127  93 184 149 141 235 115 114 236 106  97 163 109  48
140  98  48 118 142 120 162 166 138 119 136  97 133  96
203 133  86  51  69 185 129 214 110 111 121 180  86  66
 83 120 111 141 150 152  23 128 114 161 106 131 122 142
121  56 174 177 140 102 143 158 178  63 170 124 222 135
156  16  88 101 108  65 112  94  81  88  80 115  75 158
=>
203 133  86  51  69 185 129 214 110 111 121 180  86  66
156  16  88 101 108  65 112  94  81  88  80 115  75 158
140  98  48 118 142 120 162 166 138 119 136  97 133  96
127  93 184 149 141 235 115 114 236 106  97 163 109  48
121  56 174 177 140 102 143 158 178  63 170 124 222 135
 83 120 111 141 150 152  23 128 114 161 106 131 122 142

169 173 168 149 120 101 149 132 104  85 104 136  82 109 112 183
158 123  65 133 159 150 134 125 132 139 187  77 170 163 128  61
157 160 164  91 185 117 109 168 124 139 124  85  90  95  36 155
166 168 144 113 142 107 120 165 154 125 162 123  74 101  62 137
133 128 152  95  84 102 195 132 157 184 101 143 107 100  32 162
143 102  42 124 124 139  59  93 105 117 163 106 168 181 136  27
=>
169 173 168 149 120 101 149 132 104  85 104 136  82 109 112 183
166 168 144 113 142 107 120 165 154 125 162 123  74 101  62 137
158 123  65 133 159 150 134 125 132 139 187  77 170 163 128  61
157 160 164  91 185 117 109 168 124 139 124  85  90  95  36 155
143 102  42 124 124 139  59  93 105 117 163 106 168 181 136  27
133 128 152  95  84 102 195 132 157 184 101 143 107 100  32 162

119 132 118 126 126 121 115 120  96 143 108 142
 83 162  98  85 135 133 114 116  72 106  71 192
108 155 175 128 128 130 137 134 101 239 194  87
164  80  83 167 143 154 146 153 156 113 121 125
123 143 168 134 117 120 124 126 131 198 193  65
189  99  98 186 133 135 133 139 147 103 141 117
=>
189  99  98 186 133 135 133 139 147 103 141 117
164  80  83 167 143 154 146 153 156 113 121 125
123 143 168 134 117 120 124 126 131 198 193  65
119 132 118 126 126 121 115 120  96 143 108 142
108 155 175 128 128 130 137 134 101 239 194  87
 83 162  98  85 135 133 114 116  72 106  71 192

121 189 151 125 191
163  60 123 135 105
108 144  91 107 221
111  83 167 163  97
100 130 114 105 106
=>
163  60 123 135 105
121 189 151 125 191
111  83 167 163  97
108 144  91 107 221
100 130 114 105 106

 25 124 189 131 172 151 168 174 167
100 139 103 165 180 206  77  76  71
=>
100 139 103 165 180 206  77  76  71
 25 124 189 131 172 151 168 174 167

195 128 140  52 100 133 138  83 119 156 131  56  83
 40  46  75 237 138 173 186  63 135 174  83 201  59
125  50 125 180 104  41 234 206 100  79  32 156 200
=>
195 128 140  52 100 133 138  83 119 156 131  56  83
125  50 125 180 104  41 234 206 100  79  32 156 200
 40  46  75 237 138 173 186  63 135 174  83 201  59

139 148 125  91 142
161 174 181  25 168
 44  61 151  27  45
164 137 138 150 155
 28  67 123  80  79
125 109  95 147 132
=>
164 137 138 150 155
161 174 181  25 168
139 148 125  91 142
125 109  95 147 132
 44  61 151  27  45
 28  67 123  80  79

 77 104 186  99 125  74 149 166
108 123 206  99  82  92 165 136
 73 104 182  98 127  74 148 167
 62 103 171 104 134  77 144 170
 23 116 109 125 131 115 131 150
 79 155 138 129  51 152 158  90
 71 103 181 100 128  75 146 169
 39 104 140 113 141  91 136 168
 42 146 103 136  81 154 142 104
 28 135  96 134 101 144 136 121
 27 112 123 120 139 104 130 159
=>
108 123 206  99  82  92 165 136
 79 155 138 129  51 152 158  90
 77 104 186  99 125  74 149 166
 73 104 182  98 127  74 148 167
 71 103 181 100 128  75 146 169
 62 103 171 104 134  77 144 170
 42 146 103 136  81 154 142 104
 39 104 140 113 141  91 136 168
 28 135  96 134 101 144 136 121
 27 112 123 120 139 104 130 159
 23 116 109 125 131 115 131 150
---
 52 131
169 127
 77 111
175 130
 62  58
 25 100
 57 142
142 208
=>
208 142
142  57
100  25
 58  62
130 175
111  77
127 169
131  52

 36 236 130 128 104
130 107 127 175 121
 64 190 128 111 104
 45 183 126 198  89
 27 197 125 160  80
 91 203 134 208 134
134 180 136 159 156
 94 110 122 134  93
131 173 135 173 152
 85 143 125 186 102
=>
102 186 125 143  85
152 173 135 173 131
 93 134 122 110  94
156 159 136 180 134
134 208 134 203  91
 80 160 125 197  27
 89 198 126 183  45
104 111 128 190  64
121 175 127 107 130
104 128 130 236  36

105 110 120 141 106 165 153 108 147 145 137 127 106 115
131 158 173 133 163 147 132 133 125 132 184 127 160 156
133 160 140 102 140 130  92 127 130  79 139 128 114 115
 96 125 143 140 106 116 143 112  67 134 141  72  71  79
158 109 134 130  47  97 136 151 108 119 126 137 146 144
 79 106 143 151 160 143 157 103  96 177 152  87 101 104
=>
104 101  87 152 177  96 103 157 143 160 151 143 106  79
144 146 137 126 119 108 151 136  97  47 130 134 109 158
 79  71  72 141 134  67 112 143 116 106 140 143 125  96
115 114 128 139  79 130 127  92 130 140 102 140 160 133
156 160 127 184 132 125 133 132 147 163 133 173 158 131
115 106 127 137 145 147 108 153 165 106 141 120 110 105

125 139 123 148 119 224 138  86 122 124  87 122  64 158
122 124 121 111  60 132 121 165  42  91 145 192 165  99
139 164 143 157  75  72 116 119 148 124  47 189 123 136
 78  79 149 113 112 134 136 148  52 134  96 184 171 153
151 167  99 165  77 139  93 134 147 116 122 157 184 117
=>
117 184 157 122 116 147 134  93 139  77 165  99 167 151
153 171 184  96 134  52 148 136 134 112 113 149  79  78
136 123 189  47 124 148 119 116  72  75 157 143 164 139
 99 165 192 145  91  42 165 121 132  60 111 121 124 122
158  64 122  87 124 122  86 138 224 119 148 123 139 125

196 101 116 204  75 128 162 201 103 119
148 126 118 194 102 180 138 154 144 128
 72 158 129 128 157 231 100  75 178  24
174 116 114 222  82 128 151 128 128  40
=>
 40 128 128 151 128  82 222 114 116 174
 24 178  75 100 231 157 128 129 158  72
128 144 154 138 180 102 194 118 126 148
119 103 201 162 128  75 204 116 101 196

 17 163
 77 177
104 164
133 158
183  88
 78 102
 79 136
 97 162
113 157
159  61
=>
 61 159
157 113
162  97
136  79
102  78
 88 183
158 133
164 104
177  77
163  17

 39  90 175 136  44 145  70 127 114 165
191 128  35  82 184  74 151  87 106  48
100  81 105  70  94  92  94 115  73 129
198 157  42  79 190  55 183 112 101  49
125 100 111 191 136 196  72  54 193  90
 82  81 120 133  86 145  66  82 128 114
166 101  31 108 165 104 106  46 128  32
=>
 32 128  46 106 104 165 108  31 101 166
114 128  82  66 145  86 133 120  81  82
 90 193  54  72 196 136 191 111 100 125
 49 101 112 183  55 190  79  42 157 198
129  73 115  94  92  94  70 105  81 100
 48 106  87 151  74 184  82  35 128 191
165 114 127  70 145  44 136 175  90  39

153  94 114
173  85 163
 90 193 173
180  91  94
 60 193  49
105 210  44
=>
 44 210 105
 49 193  60
 94  91 180
173 193  90
163  85 173
114  94 153

182 166  95 166  58 133  70 133  65 171 134
 67  83 167  84 211 122 197 121 202  75 126
 76  92 163  97 191 120 179 120 187  86 119
178 162  97 158  67 134  79 136  72 166 140
188 173  92 169  46 134  61 138  56 180 131
=>
131 180  56 138  61 134  46 169  92 173 188
140 166  72 136  79 134  67 158  97 162 178
119  86 187 120 179 120 191  97 163  92  76
126  75 202 121 197 122 211  84 167  83  67
134 171  65 133  70 133  58 166  95 166 182
